In the data rows, zero lies at 4.5, halfway between 4 and 5.
Every row has a hidden score from 0 to 30. What is each row's score? 15 is about the middle. The score is a weighted sum of the row's numbers plus the product of two more (or one squared), each taken from its middle value.
c(6, 3, 6, 5, 5, 5, 3, 5, 5, 4, 7, 5, 6, 5, 4, 5) ~ 19
c(3, 4, 7, 8, 6, 5, 6, 9, 3, 5, 4, 3, 5, 4, 6, 6) ~ 17
c(5, 6, 5, 4, 7, 6, 4, 5, 4, 3, 8, 5, 7, 6, 4, 3) ~ 20
c(3, 7, 6, 6, 4, 6, 5, 4, 3, 4, 5, 3, 5, 7, 4, 6) ~ 18
c(2, 7, 4, 4, 8, 8, 5, 8, 7, 5, 3, 3, 8, 2, 6, 6) ~ 14
c(6, 3, 5, 4, 4, 3, 6, 4, 5, 3, 6, 7, 4, 5, 4, 3) ~ 16
c(4, 5, 4, 4, 1, 5, 4, 4, 3, 7, 3, 3, 4, 7, 5, 6) ~ 20
c(3, 3, 2, 0, 1, 6, 4, 5, 6, 4, 3, 4, 6, 4, 4, 5) ~ 21
c(5, 3, 6, 5, 5, 4, 4, 5, 5, 7, 3, 2, 2, 7, 4, 4) ~ 16
c(3, 6, 7, 6, 7, 6, 6, 6, 3, 2, 5, 3, 4, 4, 5, 5) ~ 19
c(6, 3, 6, 6, 6, 3, 8, 5, 6, 5, 3, 4, 1, 5, 5, 6) ~ 3
c(5, 3, 4, 4, 2, 5, 6, 4, 4, 5, 6, 4, 4, 5, 3, 3) ~ 23
c(3, 5, 3, 4, 4, 6, 4, 6, 5, 3, 2, 5, 5, 4, 4, 7) ~ 10
c(7, 2, 5, 5, 4, 4, 5, 8, 5, 3, 6, 6, 6, 5, 4, 4) ~ 13
c(3, 6, 6, 4, 6, 3, 8, 3, 3, 2, 6, 6, 3, 5, 6, 4) ~ 15
c(7, 2, 4, 7, 4, 4, 6, 6, 6, 3, 3, 7, 4, 3, 7, 5) ~ 10
c(2, 7, 3, 3, 3, 4, 2, 3, 2, 6, 4, 2, 4, 5, 1, 5) ~ 17
c(2, 4, 5, 5, 4, 8, 6, 5, 5, 4, 2, 4, 4, 3, 8, 6) ~ 22
c(5, 4, 7, 6, 6, 3, 6, 6, 3, 5, 4, 5, 3, 4, 7, 5) ~ 13
c(4, 6, 4, 5, 5, 5, 4, 5, 3, 4, 5, 6, 4, 6, 3, 1) ~ 22
c(3, 5, 1, 3, 2, 5, 2, 4, 5, 5, 5, 6, 6, 4, 3, 3) ~ 18
c(5, 6, 5, 4, 5, 4, 4, 4, 3, 6, 6, 4, 5, 6, 4, 2) ~ 17
c(7, 5, 0, 3, 4, 5, 4, 3, 5, 4, 5, 6, 4, 5, 3, 1) ~ 18
c(3, 5, 6, 8, 7, 7, 7, 7, 5, 4, 3, 2, 4, 4, 8, 6) ~ 11
c(5, 6, 4, 4, 5, 5, 3, 3, 4, 5, 6, 4, 3, 7, 4, 2) ~ 16
c(6, 3, 5, 5, 5, 6, 4, 8, 5, 3, 4, 3, 4, 3, 6, 5) ~ 11
c(4, 5, 7, 4, 6, 5, 3, 5, 5, 3, 6, 3, 6, 5, 3, 4) ~ 18
c(5, 3, 3, 3, 5, 7, 6, 5, 6, 4, 5, 4, 5, 3, 6, 6) ~ 13
c(6, 4, 4, 7, 3, 2, 4, 4, 6, 5, 4, 5, 4, 4, 6, 5) ~ 11
c(3, 6, 2, 4, 4, 3, 3, 2, 3, 5, 4, 5, 4, 5, 2, 4) ~ 14
c(2, 5, 3, 1, 6, 7, 7, 7, 6, 3, 3, 6, 4, 1, 6, 3) ~ 13
c(6, 5, 4, 5, 4, 4, 3, 4, 4, 7, 3, 3, 3, 5, 5, 6) ~ 9
c(8, 6, 1, 4, 5, 5, 3, 6, 3, 4, 7, 7, 4, 6, 4, 1) ~ 13
c(0, 6, 5, 4, 5, 6, 6, 6, 6, 4, 0, 1, 4, 1, 5, 7) ~ 8
c(5, 3, 2, 1, 4, 6, 5, 6, 8, 2, 6, 5, 7, 4, 3, 2) ~ 14
c(5, 3, 4, 3, 4, 3, 5, 4, 5, 6, 5, 4, 4, 7, 3, 5) ~ 12
c(7, 4, 3, 5, 5, 4, 5, 5, 5, 4, 6, 4, 3, 6, 4, 3) ~ 9
c(2, 6, 7, 6, 2, 3, 5, 3, 3, 9, 5, 4, 7, 8, 2, 7) ~ 21
c(5, 4, 7, 5, 6, 5, 6, 4, 4, 5, 5, 3, 4, 6, 7, 6) ~ 14
c(4, 6, 6, 6, 5, 5, 4, 4, 2, 5, 6, 3, 5, 5, 4, 6) ~ 25
c(4, 6, 4, 5, 3, 4, 3, 2, 3, 6, 6, 3, 3, 8, 2, 5) ~ 16
c(2, 7, 6, 5, 3, 1, 5, 0, 2, 6, 5, 4, 4, 6, 2, 3) ~ 20
c(5, 4, 5, 5, 5, 3, 6, 6, 4, 4, 5, 6, 3, 6, 4, 5) ~ 9
c(3, 8, 8, 5, 7, 6, 6, 3, 2, 6, 6, 2, 4, 7, 5, 5) ~ 19
c(3, 5, 5, 4, 6, 3, 6, 4, 2, 3, 4, 6, 4, 3, 4, 3) ~ 17
c(7, 3, 5, 5, 7, 7, 6, 9, 8, 2, 3, 4, 6, 2, 7, 5) ~ 6
c(4, 5, 7, 5, 6, 4, 8, 6, 4, 3, 4, 4, 3, 3, 7, 5) ~ 12
c(2, 5, 7, 4, 4, 3, 5, 4, 3, 5, 5, 3, 4, 6, 3, 6) ~ 16
c(8, 5, 3, 4, 4, 3, 3, 4, 5, 4, 7, 7, 4, 5, 4, 2) ~ 12
c(9, 7, 1, 4, 7, 7, 2, 5, 5, 4, 6, 5, 6, 6, 5, 1) ~ 11
c(5, 4, 5, 3, 4, 2, 6, 3, 4, 3, 5, 7, 4, 4, 5, 3) ~ 15
c(6, 3, 4, 4, 3, 4, 5, 6, 6, 3, 5, 4, 5, 4, 4, 3) ~ 12
c(3, 3, 5, 5, 3, 3, 6, 4, 5, 5, 5, 4, 4, 6, 5, 6) ~ 13
c(4, 6, 6, 6, 7, 6, 3, 4, 3, 4, 5, 4, 5, 4, 4, 5) ~ 21
c(6, 4, 2, 1, 3, 4, 5, 5, 6, 3, 7, 8, 6, 5, 4, 2) ~ 15
c(3, 5, 4, 2, 4, 6, 5, 4, 4, 2, 5, 4, 4, 5, 4, 5) ~ 16
c(4, 4, 5, 7, 5, 4, 6, 6, 6, 4, 2, 3, 5, 3, 6, 4) ~ 10
c(6, 4, 5, 4, 5, 5, 4, 5, 5, 4, 7, 5, 6, 4, 5, 3) ~ 18
c(4, 6, 4, 3, 1, 2, 4, 0, 3, 3, 6, 8, 5, 4, 3, 4) ~ 22
c(5, 3, 2, 5, 3, 2, 3, 3, 5, 7, 1, 4, 2, 3, 2, 4) ~ 10
c(6, 5, 0, 3, 5, 6, 4, 6, 6, 5, 6, 8, 7, 4, 5, 1) ~ 16
c(4, 7, 8, 6, 7, 6, 3, 4, 3, 5, 7, 3, 6, 5, 2, 5) ~ 29
c(2, 6, 7, 7, 4, 3, 8, 3, 4, 5, 3, 3, 4, 5, 5, 7) ~ 13
c(2, 7, 3, 1, 6, 4, 2, 5, 2, 0, 4, 7, 5, 1, 2, 4) ~ 22
c(5, 7, 6, 5, 5, 5, 4, 4, 4, 4, 5, 1, 5, 8, 2, 3) ~ 13
c(6, 5, 7, 7, 7, 5, 4, 5, 3, 2, 5, 3, 6, 4, 6, 4) ~ 22
c(6, 4, 4, 6, 8, 6, 5, 6, 5, 3, 3, 6, 6, 1, 6, 4) ~ 13
c(3, 4, 1, 3, 1, 7, 3, 6, 5, 5, 3, 4, 4, 5, 5, 4) ~ 25
c(5, 6, 5, 5, 5, 6, 2, 5, 2, 6, 5, 3, 4, 6, 6, 4) ~ 18
c(6, 6, 4, 2, 4, 1, 3, 4, 3, 4, 7, 6, 5, 5, 3, 2) ~ 18
c(7, 4, 4, 4, 4, 4, 3, 5, 4, 5, 4, 5, 3, 6, 4, 4) ~ 12
c(3, 6, 3, 2, 6, 5, 5, 5, 3, 4, 4, 6, 6, 5, 3, 2) ~ 20
c(6, 5, 6, 8, 8, 6, 5, 6, 5, 4, 3, 4, 4, 3, 8, 6) ~ 12
c(4, 4, 1, 1, 2, 5, 2, 7, 6, 3, 3, 6, 5, 4, 3, 4) ~ 11
c(5, 7, 2, 3, 5, 4, 3, 3, 2, 3, 6, 4, 3, 6, 3, 2) ~ 14
c(4, 4, 6, 5, 3, 2, 3, 2, 5, 6, 5, 4, 4, 4, 1, 5) ~ 16
c(3, 6, 4, 3, 5, 5, 7, 4, 2, 2, 6, 7, 5, 4, 4, 4) ~ 20
c(4, 5, 3, 5, 7, 6, 5, 6, 4, 4, 5, 5, 6, 4, 6, 3) ~ 15
c(3, 6, 4, 4, 5, 7, 4, 8, 4, 5, 5, 4, 6, 4, 6, 6) ~ 17
c(6, 3, 4, 3, 3, 4, 4, 4, 6, 5, 6, 6, 5, 5, 6, 5) ~ 13
c(5, 9, 4, 4, 7, 4, 4, 3, 1, 4, 8, 6, 5, 7, 4, 1) ~ 20
c(5, 5, 5, 2, 7, 6, 4, 4, 6, 2, 7, 6, 7, 4, 6, 2) ~ 17
c(5, 6, 2, 5, 6, 6, 2, 3, 4, 5, 6, 5, 5, 3, 3, 2) ~ 19
c(3, 5, 6, 4, 7, 6, 4, 5, 3, 3, 4, 4, 4, 2, 5, 4) ~ 18
c(3, 6, 2, 2, 4, 5, 5, 3, 4, 2, 4, 5, 4, 5, 4, 5) ~ 12
c(4, 3, 3, 6, 3, 4, 5, 4, 5, 7, 1, 2, 2, 5, 6, 5) ~ 16
c(7, 2, 4, 4, 4, 5, 3, 7, 5, 4, 5, 4, 4, 5, 5, 6) ~ 10
c(6, 5, 1, 3, 6, 5, 5, 2, 5, 2, 3, 6, 5, 2, 6, 3) ~ 12
c(5, 7, 4, 5, 7, 7, 4, 4, 4, 4, 7, 5, 6, 6, 6, 2) ~ 19
c(3, 6, 6, 4, 3, 2, 2, 4, 4, 8, 7, 4, 6, 6, 1, 5) ~ 23
c(4, 5, 5, 6, 6, 7, 6, 6, 5, 3, 2, 3, 4, 4, 7, 6) ~ 11
c(4, 3, 6, 4, 3, 2, 4, 3, 4, 5, 3, 3, 1, 8, 3, 5) ~ 17
c(5, 6, 6, 6, 6, 5, 7, 4, 3, 2, 4, 5, 4, 4, 6, 3) ~ 16
c(7, 2, 5, 8, 2, 0, 5, 2, 8, 8, 2, 4, 4, 3, 6, 6) ~ 6
c(4, 4, 5, 7, 5, 6, 4, 6, 4, 5, 2, 4, 3, 4, 6, 6) ~ 13
c(4, 5, 7, 3, 3, 2, 6, 1, 4, 6, 7, 5, 3, 7, 4, 6) ~ 15
c(4, 4, 4, 4, 3, 5, 6, 5, 4, 3, 4, 4, 5, 3, 5, 5) ~ 16
c(4, 2, 6, 4, 5, 7, 4, 7, 6, 3, 4, 2, 6, 2, 6, 6) ~ 16
c(5, 5, 4, 6, 6, 6, 5, 5, 4, 3, 3, 4, 3, 4, 6, 4) ~ 12
c(5, 4, 7, 7, 6, 4, 4, 6, 6, 4, 4, 3, 7, 3, 5, 5) ~ 19
c(2, 6, 3, 0, 1, 5, 3, 3, 2, 4, 6, 4, 5, 6, 1, 3) ~ 24
c(7, 5, 2, 4, 7, 6, 6, 6, 5, 3, 6, 6, 4, 3, 8, 2) ~ 10
c(5, 3, 5, 7, 3, 2, 5, 3, 3, 4, 1, 3, 3, 5, 4, 5) ~ 15
c(5, 3, 4, 8, 5, 2, 6, 4, 6, 4, 3, 7, 4, 2, 4, 4) ~ 10
c(2, 3, 2, 1, 3, 6, 3, 7, 5, 3, 2, 4, 4, 4, 4, 8) ~ 9
c(3, 3, 4, 0, 3, 3, 6, 4, 5, 1, 7, 7, 6, 2, 4, 3) ~ 19
c(2, 4, 3, 2, 3, 3, 2, 5, 4, 4, 2, 5, 4, 4, 3, 7) ~ 9
c(3, 4, 2, 2, 6, 7, 4, 6, 7, 2, 5, 5, 6, 0, 4, 2) ~ 14
c(3, 3, 4, 5, 5, 7, 5, 5, 5, 4, 3, 3, 4, 4, 7, 5) ~ 19
c(5, 5, 4, 5, 6, 3, 3, 3, 4, 3, 5, 6, 5, 3, 3, 2) ~ 16
c(7, 2, 4, 5, 4, 5, 4, 6, 6, 3, 4, 5, 4, 6, 5, 6) ~ 10
c(5, 4, 7, 7, 5, 3, 6, 4, 6, 5, 3, 4, 3, 4, 6, 7) ~ 9
c(5, 4, 4, 6, 6, 7, 5, 7, 5, 5, 5, 4, 5, 3, 6, 4) ~ 15
c(5, 2, 3, 2, 4, 7, 5, 7, 8, 4, 4, 4, 7, 1, 5, 5) ~ 12
c(6, 3, 5, 6, 4, 5, 3, 6, 6, 6, 6, 4, 5, 5, 5, 6) ~ 14
c(8, 4, 5, 5, 3, 1, 5, 2, 5, 5, 5, 5, 2, 6, 2, 5) ~ 7
c(4, 4, 4, 2, 2, 3, 2, 3, 4, 7, 3, 2, 2, 8, 1, 8) ~ 8
c(6, 2, 4, 4, 3, 2, 3, 4, 5, 6, 3, 6, 3, 4, 2, 6) ~ 9
c(6, 4, 3, 2, 3, 5, 6, 4, 3, 3, 5, 5, 2, 5, 3, 4) ~ 16
c(5, 4, 5, 5, 5, 5, 5, 4, 4, 4, 4, 4, 2, 6, 6, 5) ~ 14
c(5, 2, 3, 7, 3, 1, 7, 4, 6, 4, 0, 5, 4, 0, 6, 5) ~ 7
c(4, 5, 4, 4, 5, 4, 5, 7, 5, 3, 2, 4, 5, 2, 3, 4) ~ 8
